(in the rows, 128 means zero)
Each path below is one point turned by a fixed rotation once a step. After each direction that follows a path, write how fast that rotation turns it, in degrees per step (0 if it stays still).
Each turn is a multiple of 5 degrees from 10 to 175, or 0.
Each row of a path follows its step; steps can be skipped.
Path 1:
step 0: [90 152 117 182 135 96 120 117 153 145 68 189 153 114 141 90 169 147 129 108 154 105 91 106 102 156 184 143 124 121 142 110 131 73 159 91 119 143 122 136 109 119 101 114 141 93 109 121 156]
step 2: [128 140 142 159 130 130 140 123 138 130 126 164 116 203 125 92 152 164 161 116 117 102 123 106 121 156 148 67 129 98 149 169 85 101 159 115 68 109 88 147 77 155 136 132 128 145 142 89 114]
step 15: [132 109 112 113 90 154 117 95 174 95 112 133 105 143 131 150 129 148 148 108 154 141 141 124 97 129 104 143 79 138 136 129 115 198 134 92 70 137 123 66 87 135 135 72 111 155 79 132 131]
step 16: [78 109 111 142 137 167 59 69 141 148 161 141 126 75 103 113 121 122 82 131 125 108 89 109 110 126 135 101 97 132 148 100 98 140 133 127 108 54 132 147 123 120 119 140 108 148 109 78 137]
step 28: [111 145 101 130 159 168 156 75 164 105 106 94 140 72 92 134 148 139 192 108 114 113 118 118 133 173 158 122 109 121 127 155 123 137 126 85 159 129 120 134 127 113 158 127 91 53 117 87 128]
step 29: [67 126 120 143 134 130 114 86 79 114 100 141 112 78 152 130 98 104 121 136 196 156 145 170 99 140 163 140 120 134 117 141 194 105 140 140 97 125 119 96 126 153 189 135 114 111 136 124 142]
step 31: [88 136 113 145 163 65 132 82 114 128 67 130 135 114 113 152 139 150 142 138 111 183 135 131 113 206 118 141 116 144 122 162 149 163 143 88 116 154 84 156 107 151 151 137 149 131 129 90 136]
Directions:
[120 117 120 122 136 126 138 134 114 121 142 117 135 124 126 132 121 134 116 121 137 129 132 146 131 114 130 127 122 110 134 114 131 126 133 143 142 123 130 128 103 137 123 139 133 137 138 125 140]	140
[137 108 136 129 114 131 120 142 129 136 139 130 133 129 118 128 126 142 117 140 123 116 127 126 124 147 126 112 129 120 141 113 123 136 130 128 119 139 132 115 133 117 125 122 119 141 123 137 145]	10
[131 123 135 118 137 135 134 132 117 141 131 113 127 121 132 129 130 132 121 125 123 115 140 124 146 128 115 138 118 129 119 115 105 128 132 118 126 118 131 134 132 138 132 117 114 102 121 134 128]	175
[129 139 135 133 129 135 122 138 125 139 123 126 118 132 131 129 132 128 124 137 133 135 130 140 139 127 130 131 142 117 135 122 125 127 117 124 133 107 120 107 116 113 149 125 120 136 117 107 116]	80
[134 131 111 134 129 128 134 112 141 125 135 135 137 143 114 121 115 115 125 135 120 130 128 131 136 134 135 114 130 125 138 107 126 104 134 120 133 117 130 136 126 118 120 117 124 116 133 127 117]	155
[130 126 130 129 134 109 114 144 128 132 114 140 128 107 135 124 127 124 130 110 130 122 135 130 127 140 131 122 137 135 123 110 144 128 138 126 136 111 129 122 130 120 131 130 133 119 148 140 127]	60
[125 144 121 138 114 117 127 132 133 133 130 125 113 127 133 129 108 138 126 139 143 116 126 136 133 129 123 118 121 143 122 126 118 121 137 115 143 138 123 124 129 148 139 117 142 137 132 122 134]	175
Path 2:
step 1: [108 161 182 143 114 151 131 158 95 125 122 144 153 117 150 94 128 148 144 121 141 119 87 157 217 157 85 110 107 127 63 146 140 196 160 163 82 153 118 170 152 153 154 122 103 84 143 99 134]
step 2: [120 187 132 153 85 157 174 175 86 110 111 132 132 175 107 131 111 142 147 142 162 84 103 120 123 116 66 161 116 130 165 143 178 146 95 134 173 166 124 175 90 127 197 105 121 93 95 119 132]
step 9: [118 99 116 96 143 145 128 188 130 171 92 113 127 87 103 80 155 112 111 49 115 158 160 127 113 191 150 107 100 143 135 126 135 127 150 90 98 155 130 182 190 149 149 98 67 122 103 130 97]
step 14: [58 117 131 118 135 174 164 166 96 85 94 128 105 152 190 73 107 121 83 128 163 108 115 114 130 200 114 187 82 69 124 127 175 107 128 114 101 122 89 149 115 129 133 141 122 130 139 132 126]
step 16: [91 109 105 163 98 150 145 141 145 135 149 136 111 109 148 95 100 137 119 154 173 52 122 89 138 172 86 121 99 104 136 183 177 138 94 109 134 84 162 101 139 158 111 176 150 182 153 106 83]
step 19: [134 134 126 208 151 132 125 169 133 133 91 132 107 144 74 98 126 133 128 79 164 83 63 114 95 182 157 124 76 169 154 150 134 162 127 99 137 149 110 116 100 141 174 126 93 132 141 69 105]
step 26: [117 109 157 84 93 90 163 150 115 175 138 122 98 106 195 155 142 94 107 78 102 89 143 121 140 148 119 121 95 114 125 110 197 125 101 124 66 89 140 143 144 197 144 153 105 141 119 167 89]
Directions:
[116 126 134 122 124 117 148 122 106 111 137 117 130 116 124 129 115 140 131 130 126 116 125 142 131 122 111 136 122 115 129 122 124 115 134 127 125 126 112 135 117 128 121 120 143 129 121 134 124]	35
[129 107 138 124 125 121 107 131 114 130 122 133 127 123 128 123 141 114 133 128 136 137 137 132 123 126 117 126 121 129 149 104 129 118 133 143 119 122 138 127 127 123 129 111 122 141 137 131 128]	25
[110 121 133 130 123 130 118 118 132 127 128 118 126 133 142 135 127 124 144 106 136 140 130 131 120 143 127 133 127 115 131 145 111 126 128 127 115 127 133 122 122 110 136 133 132 122 107 119 129]	130
[124 130 128 139 121 141 130 117 129 125 127 113 135 131 128 104 120 117 138 132 118 107 131 141 115 119 134 125 144 128 130 122 123 139 121 142 121 115 119 131 135 122 147 133 124 128 140 121 125]	20
[140 130 132 122 130 134 140 130 134 133 120 116 135 126 133 131 141 124 139 114 119 132 128 128 131 112 143 133 120 109 135 125 119 107 116 120 127 133 137 148 138 125 119 141 127 129 141 136 117]	20
[127 139 120 135 125 114 122 123 139 123 136 134 122 128 119 145 119 133 139 123 131 123 134 138 142 132 129 137 140 130 129 115 131 128 103 132 112 144 126 132 126 127 126 115 105 124 129 123 111]	20
